Here are some points:
[-0.1 -0.9  1.1 -0.8 -1.1 -0.9 -1.3  0.4 -0.7 -0.9 -1.1  1.3  0.1 -0.7 -0.5 -0.1 -0.2 -0.9 -1.  -0.5 -0.8 -1.2 -1.2 -0.6 -1. ]
[-1.   0.  -0.6  0.  -0.7 -0.4  0.1  0.4  0.7 -0.6  0.6  0.3  0.2 -0.7  0.6 -1.7  1.1 -1.   0.8  0.3  0.8  0.5 -0.1  0.4  0.6]
[-0.5  0.2 -1.  -1.1 -1.5 -0.1 -0.7 -1.  -1.4  1.1 -0.4 -0.7 -0.2  2.   1.  -1.2 -0.7  0.2  0.6 -1.1 -0.2  0.   0.7 -0.8 -1.5]
[-0.6  0.8 -0.3  0.5 -1.6  0.   1.5  0.  -0.3 -0.6  0.4  0.1  1.8  0.   1.1 -0.6  1.  -0.9  0.1  0.6 -0.2 -0.7 -1.3  0.3  0.3]
[ 0.6 -0.2 -0.7 -1.1  1.1  0.8 -1.2 -0.5 -0.5  0.9 -1.1  0.1  1.6  2.6  0.3 -0.4  0.4  0.3  0.1 -0.3  0.   0.8 -0.3  0.1  0.1]
[ 0.4 -0.9 -1.9 -0.5  1.2 -0.9 -2.   0.2 -2.9 -0.9 -1.1 -2.2 -1.5  0.1 -1.7 -1.  -1.4 -0.4 -0.1 -2.3 -1.4 -1.1  1.6 -1.5 -1. ]
[-0.9  0.4 -0.6  0.2  1.3  1.   1.9 -1.6  0.5  0.   1.8 -1.  -2.8 -1.   0.4  1.1 -0.3 -0.8  0.5  0.5 -0.2 -0.4 -0.7  0.6  2.3]
[ 0.1  0.4  2.   0.4 -0.2  0.   0.7  1.  -0.1  1.3 -0.3  1.8  2.5  1.3  1.3 -0.7  0.3  0.9  0.6  1.  -0.1  0.5  0.7  0.8  1. ]
[-0.9  0.  -0.6  0.1 -1.4  0.6 -1.3  0.7  0.7 -0.6 -0.1  0.   1.1  0.   1.2 -0.8  1.1 -1.1  0.2 -1.6  1.  -0.5  0.  -0.1 -0.6]
[ 0.7  0.  -0.8  0.2  1.4  1.3  0.8 -1.   0.1  0.2  0.4 -1.8 -2.5  0.1 -1.2  3.4 -1.5  1.  -0.7  0.2  0.9  1.   0.4 -0.4  3.3]
[ 1.  -0.8  1.5 -1.1  0.  -0.3 -0.6 -0.4 -0.9 -0.3 -1.1 -0.1  0.9 -0.2 -0.5 -0.7 -0.9 -1.1 -0.8 -0.2 -1.  -1.1 -1.2 -0.9 -0.6]
[-0.5 -0.6 -0.4  0.1 -1.1 -0.7 -1.1  0.5 -1.3 -0.5 -1.1  0.4  0.6 -1.1  0.6 -0.9 -0.4 -0.8 -0.6  1.1 -0.1 -1.4 -0.6 -0.7  0.8]
[ 1.8  0.5  1.8  0.7 -1.2 -0.4 -0.9  1.3  0.1  0.6  1.4  1.9 -0.1 -1.7  1.4 -0.6  1.7  1.8  0.   0.5 -0.6 -0.7  2.5 -0.2 -0.8]
[ 0.  -0.5  1.2  0.4 -1.2  1.2 -0.4  1.  -1.3 -1.   0.7  1.3  1.2  1.  -0.2  0.9  0.5  1.4  0.1  0.1  0.5  0.5  0.3 -0.3 -1.1]
[ 2.3 -1.4  0.5  1.9  2.1  0.1 -0.2  1.1  3.5  0.7  0.8  1.8  0.8 -0.6 -2.5  0.1  3.8 -0.6 -0.4  0.6  1.2  0.1 -0.2  0.  -2.1]
Then 15 other points, each followed by its number:
[ 1.1  0.1  0.1 -0.7  0.6  0.5  0.6 -0.5  1.3  0.9  0.4  0.5  2.   1.3  1.5  0.2  0.9  1.   0.8 -0.5  0.2 -0.2  0.2  0.7  1.1] 0
[ 0.9 -0.9  0.3 -1.1 -0.5 -0.9 -1.  -0.4 -0.5 -0.3 -0.9  0.  -0.7  0.5 -0.6  0.2 -1.1  0.5 -1.  -0.1 -1.1  1.  -1.4 -0.9 -0.8] 1
[ 0.5 -0.9 -0.8 -1.1 -0.2 -0.3 -1.  -0.6 -0.7 -0.4 -0.9 -0.1 -1.3 -1.2 -1.3 -0.3 -0.8 -1.1 -1.  -1.  -0.9 -0.9 -1.4 -1.  -1.3] 2
[ 0.9  1.1 -1.5 -0.1  3.4  0.9 -1.   2.3 -2.   0.4  0.  -1.1 -0.4  1.3  0.   2.9 -0.3  0.8  1.2 -0.6 -0.6  0.8  2.4 -0.3 -0.6] 3
[-0.1 -0.8 -0.9 -1.1  0.8  0.8 -0.8 -1.1  0.1  0.2 -0.7 -0.4  1.3  1.6 -0.7 -0.6 -0.4  0.3 -0.8 -1.1 -0.8  0.4 -0.8 -0.8 -1. ] 4
[ 1.8 -0.9 -1.  -1.1 -0.6 -0.1 -1.3 -0.5  0.3 -0.2 -1.  -0.5  1.7  1.  -1.2 -0.8 -0.9  0.3 -1.  -0.5 -0.9  0.  -0.8 -0.7 -0.9] 5
[-0.4  0.9  1.2  1.7  1.5 -0.1  0.3 -0.9  1.7  0.3  0.5 -0.5 -1.1  0.8  2.   1.4  0.2  1.4  2.4  1.7  0.9  1.   0.9  1.4  2.6] 6
[ 1.   0.5  1.2  0.1 -0.5  0.2  0.8  0.5  1.1  0.3 -0.5  1.3  0.9  0.4  0.2  1.1  0.8 -0.8  0.2  1.3  1.2  0.7 -1.   0.9  0.5] 7
[-0.9 -0.3 -0.5  1.6  0.8  1.9  1.9  0.   1.6  1.4  1.4 -0.7 -1.2  0.   0.7  0.4 -0.5  0.7  2.   1.5  1.9  2.4  1.4  0.7  0.6] 8
[-0.6 -0.2 -0.6 -1.1 -1.6  0.6 -0.6 -1.  -0.8 -0.9  0.  -0.7 -0.4 -1.1 -0.8 -0.3 -0.8 -1.4 -0.7 -1.1 -1.1 -1.  -1.1 -0.5 -0.9] 9
[ 0.7  1.2  0.9  1.   0.   0.5  0.8 -0.3 -0.1  0.6  0.1 -0.1  0.9 -0.4 -0.3  1.4  0.7 -0.1  0.7  0.8  1.4  0.3  0.   1.3  0.3] 10
[-1.5  0.4 -0.8  2.3 -0.2  2.2  0.5 -0.6  0.1  1.   0.9 -1.7 -1.8 -1.8  1.  -0.1 -0.1 -0.9  1.1 -1.2  1.4 -0.8  1.1 -0.6  2.2] 11
[ 0.6  0.8  1.5  1.9  0.8 -0.2  1.   2.1  1.6 -0.8  0.4  1.6 -1.1 -3.  -2.3 -0.2  2.8 -1.7 -1.   1.3  1.8 -0.5 -2.   0.  -1.6] 12
[-0.2 -1.2 -0.2 -0.3  0.1  1.6  1.8  0.3 -1.4  0.1 -0.7 -0.3 -3.2  1.1 -1.4  1.5 -1.2  0.6  0.2  1.5  2.1 -0.5  1.  -1.1  4.7] 13
[-1.1  0.4 -1.3  0.2  0.7 -0.7  0.3  1.9  2.5  0.4  0.1 -0.2 -0.9 -0.4 -0.8 -1.6  0.7  2.2 -0.3 -0.7 -0.9  0.8  1.7 -0.2 -1.2] 14
Which three of these numbered points are nearest to each point below, looking only along the 3 directions in which the first points spread most? Their numbers follow each, nearest first.
[ 0.1 -0.7 -0.8  0.4  0.8 -1.1 -2.   2.2 -2.9 -0.9 -1.1 -2.2 -1.6 -0.8 -1.8  3.2 -1.3  0.2 -0.1 -2.3 -1.2 -1.2 -0.4 -1.5 -1.1] > 2 3 1
[-1.5  0.2 -0.7 -0.3  0.7  0.   1.5 -2.   1.3 -0.3  0.3 -2.1 -1.6 -2.3 -0.3 -1.1 -0.6 -0.6  0.  -0.6 -0.9  0.3 -0.8  1.5  0.9] > 11 13 3
[ 0.4 -1.1  0.9 -0.1 -2.7 -1.7 -2.  -0.5 -1.3 -1.2 -0.1 -0.4 -0.6 -2.6 -1.  -2.6 -0.1  1.2 -1.5 -0.7 -2.1 -1.8  0.  -1.4 -2.6] > 5 2 4
[ 0.6 -0.6 -1.9  1.3  2.2  0.6 -1.9  1.3 -2.9  0.7 -1.1 -0.3 -0.5  0.2 -0.3  2.   0.2  0.   1.5 -2.3 -0.3 -1.2  2.3 -1.5 -1. ] > 2 1 4
[ 0.  -0.9 -1.1 -1.1  0.1 -0.9 -1.3 -1.1 -0.6 -1.  -0.8 -0.4 -0.6  0.  -0.2 -0.5 -0.9 -0.8 -1.1 -1.  -0.6 -1.  -0.8 -0.8 -1.4] > 2 1 9
[-1.5 -1.2 -0.5 -0.8 -0.5 -0.7  1.2 -2.   0.1 -0.8  0.3 -1.8 -3.2 -2.  -1.3 -0.7 -1.5 -1.2 -0.7 -0.6 -0.2 -0.6 -1.1 -1.   0.3] > 3 9 11
[-0.9  1.   0.5  0.2 -1.3 -0.6  0.6  1.  -0.2 -0.7  0.1  0.7  1.5 -0.6  2.2  1.   0.3 -0.7  0.2  0.9  1.3 -0.1 -0.4  0.6  0.4] > 0 7 10
[ 0.1  0.3  0.1 -1.  -0.9  0.2  0.1 -0.9 -1.8  0.3  0.9 -1.1  0.4  2.6  0.8  0.1 -1.   0.4  0.5  0.1  0.  -0.9 -0.3  0.9 -1.4] > 9 4 1
